[[ 33  46   6   9]
 [ 50  32 -59 -44]
 [ 37  48 -16 -46]]
->
[[ 50  32 -59 -44]
 [ 33  46   6   9]
 [ 37  48 -16 -46]]

[[ -6 -11   0 -15   2  17  21]
 [  8  -1   8  -6  -4   5   6]
 [-14 -38  -5 -41  12  32  60]]
->
[[-14 -38  -5 -41  12  32  60]
 [ -6 -11   0 -15   2  17  21]
 [  8  -1   8  -6  -4   5   6]]

[[ 12 -22 -19   4   5   0  21 -19 -13]
 [ 36 -29  12 -31 -16   0  11  -6  -9]
 [ 11 -12 -64   7  19 -11  -2  20  10]
 [ -7  19   6  -3  -1   1 -22  22  10]
 [ 28  13  15 -35   4 -20 -40  41  13]
 [-19  32   7  13  12 -16 -26   9   6]
 [ 18  24 -10  -5  19 -23 -45  31   2]
 [-37 -18   2  13 -21  28  46 -20  13]]
->
[[ 36 -29  12 -31 -16   0  11  -6  -9]
 [ 12 -22 -19   4   5   0  21 -19 -13]
 [-37 -18   2  13 -21  28  46 -20  13]
 [ 11 -12 -64   7  19 -11  -2  20  10]
 [ 28  13  15 -35   4 -20 -40  41  13]
 [ -7  19   6  -3  -1   1 -22  22  10]
 [ 18  24 -10  -5  19 -23 -45  31   2]
 [-19  32   7  13  12 -16 -26   9   6]]

[[ 12 -18   1  -3  13  -9  23  -7   2  -8 -25  10   1 -21 -11   2]
 [-19  37   8   2 -12  -1 -18  12  -6   9  19  -5 -11  19  23  -2]
 [-33 -30 -26 -24 -33   5 -61 -30 -15 -14   9 -30 -12  12 -20 -29]]
->
[[-33 -30 -26 -24 -33   5 -61 -30 -15 -14   9 -30 -12  12 -20 -29]
 [ 12 -18   1  -3  13  -9  23  -7   2  -8 -25  10   1 -21 -11   2]
 [-19  37   8   2 -12  -1 -18  12  -6   9  19  -5 -11  19  23  -2]]

[[-41  -4   5  13   5 -32  13 -12   4   6  11  -7  32 -33 -37 -25]
 [ -1 -19 -20  12 -17  29  -5  53 -10 -23 -25  12 -32   9  -9  28]
 [-64  -5  16 -10  -1   2 -25  37 -29   1   5   7 -46 -46 -58 -15]]
->
[[ -1 -19 -20  12 -17  29  -5  53 -10 -23 -25  12 -32   9  -9  28]
 [-64  -5  16 -10  -1   2 -25  37 -29   1   5   7 -46 -46 -58 -15]
 [-41  -4   5  13   5 -32  13 -12   4   6  11  -7  32 -33 -37 -25]]

[[ 48  31  24  -9 -20  22 -14  21  38  -4 -29 -29  34  48   9]
 [-10   5 -66 -43  24 -29  34 -19 -44  32  15   5 -38 -29 -11]]
->
[[-10   5 -66 -43  24 -29  34 -19 -44  32  15   5 -38 -29 -11]
 [ 48  31  24  -9 -20  22 -14  21  38  -4 -29 -29  34  48   9]]

[[ 30   6  10  -3   4  -4]
 [ 14  17  15  -3   3   2]
 [ 11   2  74  17  -1 -36]
 [ 45 -35 -10 -36  43  11]
 [  3  24 -52 -21   9  46]]
->
[[ 45 -35 -10 -36  43  11]
 [ 11   2  74  17  -1 -36]
 [ 30   6  10  -3   4  -4]
 [ 14  17  15  -3   3   2]
 [  3  24 -52 -21   9  46]]

[[  1  -8   6  -1 -17]
 [-15 -23   1 -18 -21]
 [ -8 -14   2  -4 -13]
 [ 13  62 -24  13   9]
 [ -1  27 -20  11  20]
 [-12 -21  -3 -16 -20]
 [-13 -33  -6 -12 -15]
 [  6  22  -4   4 -13]
 [-15 -38  -8 -10 -11]
 [  0  28 -22  10  12]]
->
[[-15 -38  -8 -10 -11]
 [-13 -33  -6 -12 -15]
 [-15 -23   1 -18 -21]
 [-12 -21  -3 -16 -20]
 [ -8 -14   2  -4 -13]
 [  1  -8   6  -1 -17]
 [  6  22  -4   4 -13]
 [ -1  27 -20  11  20]
 [  0  28 -22  10  12]
 [ 13  62 -24  13   9]]
---
[[-57  31  13 -25  28  16 -21  35 -19 -44   2]
 [-41 -25 -11  16 -17  26 -10   6   8  22 -15]
 [-25   9   3 -38 -31   7  25  -7 -23 -16  41]
 [-34  11  -5   7 -34  -1 -15 -12   5  10  -7]
 [-43  -7  -5   1  16 -13 -31  -5  13  12 -23]
 [-65 -18 -23  12  13 -30  -1   4   3  12  -3]
 [ -8  12  28 -24  17  -4   3  26  -6   4 -27]]
->
[[ -8 -65 -43 -34 -25 -41 -57]
 [ 12 -18  -7  11   9 -25  31]
 [ 28 -23  -5  -5   3 -11  13]
 [-24  12   1   7 -38  16 -25]
 [ 17  13  16 -34 -31 -17  28]
 [ -4 -30 -13  -1   7  26  16]
 [  3  -1 -31 -15  25 -10 -21]
 [ 26   4  -5 -12  -7   6  35]
 [ -6   3  13   5 -23   8 -19]
 [  4  12  12  10 -16  22 -44]
 [-27  -3 -23  -7  41 -15   2]]

[[ 40  34  83  -5  20   8   9]
 [-43 -11 -52  23 -31 -38 -20]
 [ 38  25  68  -7  26  28   6]
 [-46 -14 -56  20 -32 -37 -18]]
->
[[-46  38 -43  40]
 [-14  25 -11  34]
 [-56  68 -52  83]
 [ 20  -7  23  -5]
 [-32  26 -31  20]
 [-37  28 -38   8]
 [-18   6 -20   9]]

[[ 48  54  -2   5 -33  25  50 -19 -29 -29 -23 -66  11]
 [-48 -44 -18  -2  21 -44 -56   5   9  -1  13  36 -20]
 [ 11  10  13  -1   5  30  16   2  20  37   7  19 -35]
 [-26 -30   3  -8   9 -37 -31  12   3  13 -21   3  27]
 [-28 -31  -8  -2  15 -31 -53  11   0  -5   0  33  -5]
 [ 29  30  -5   3 -39 -12  12 -22 -34 -29 -36 -78  25]
 [ 35  38  -4   2 -19  26  41  -9 -11 -18 -21 -46   3]]
->
[[ 35  29 -28 -26  11 -48  48]
 [ 38  30 -31 -30  10 -44  54]
 [ -4  -5  -8   3  13 -18  -2]
 [  2   3  -2  -8  -1  -2   5]
 [-19 -39  15   9   5  21 -33]
 [ 26 -12 -31 -37  30 -44  25]
 [ 41  12 -53 -31  16 -56  50]
 [ -9 -22  11  12   2   5 -19]
 [-11 -34   0   3  20   9 -29]
 [-18 -29  -5  13  37  -1 -29]
 [-21 -36   0 -21   7  13 -23]
 [-46 -78  33   3  19  36 -66]
 [  3  25  -5  27 -35 -20  11]]

[[ 17  32 -11 -69]
 [ -7 -28  47 -20]]
->
[[ -7  17]
 [-28  32]
 [ 47 -11]
 [-20 -69]]

[[-24  10]
 [ -3 -46]
 [ 10 -10]
 [ -1 -27]
 [ 72 -44]
 [-27  32]
 [ 56 -26]]
->
[[ 56 -27  72  -1  10  -3 -24]
 [-26  32 -44 -27 -10 -46  10]]

[[-68  15  11  14  15   9  28 -31]
 [ 63   2  -1  -7  -5 -30  68  41]]
->
[[ 63 -68]
 [  2  15]
 [ -1  11]
 [ -7  14]
 [ -5  15]
 [-30   9]
 [ 68  28]
 [ 41 -31]]
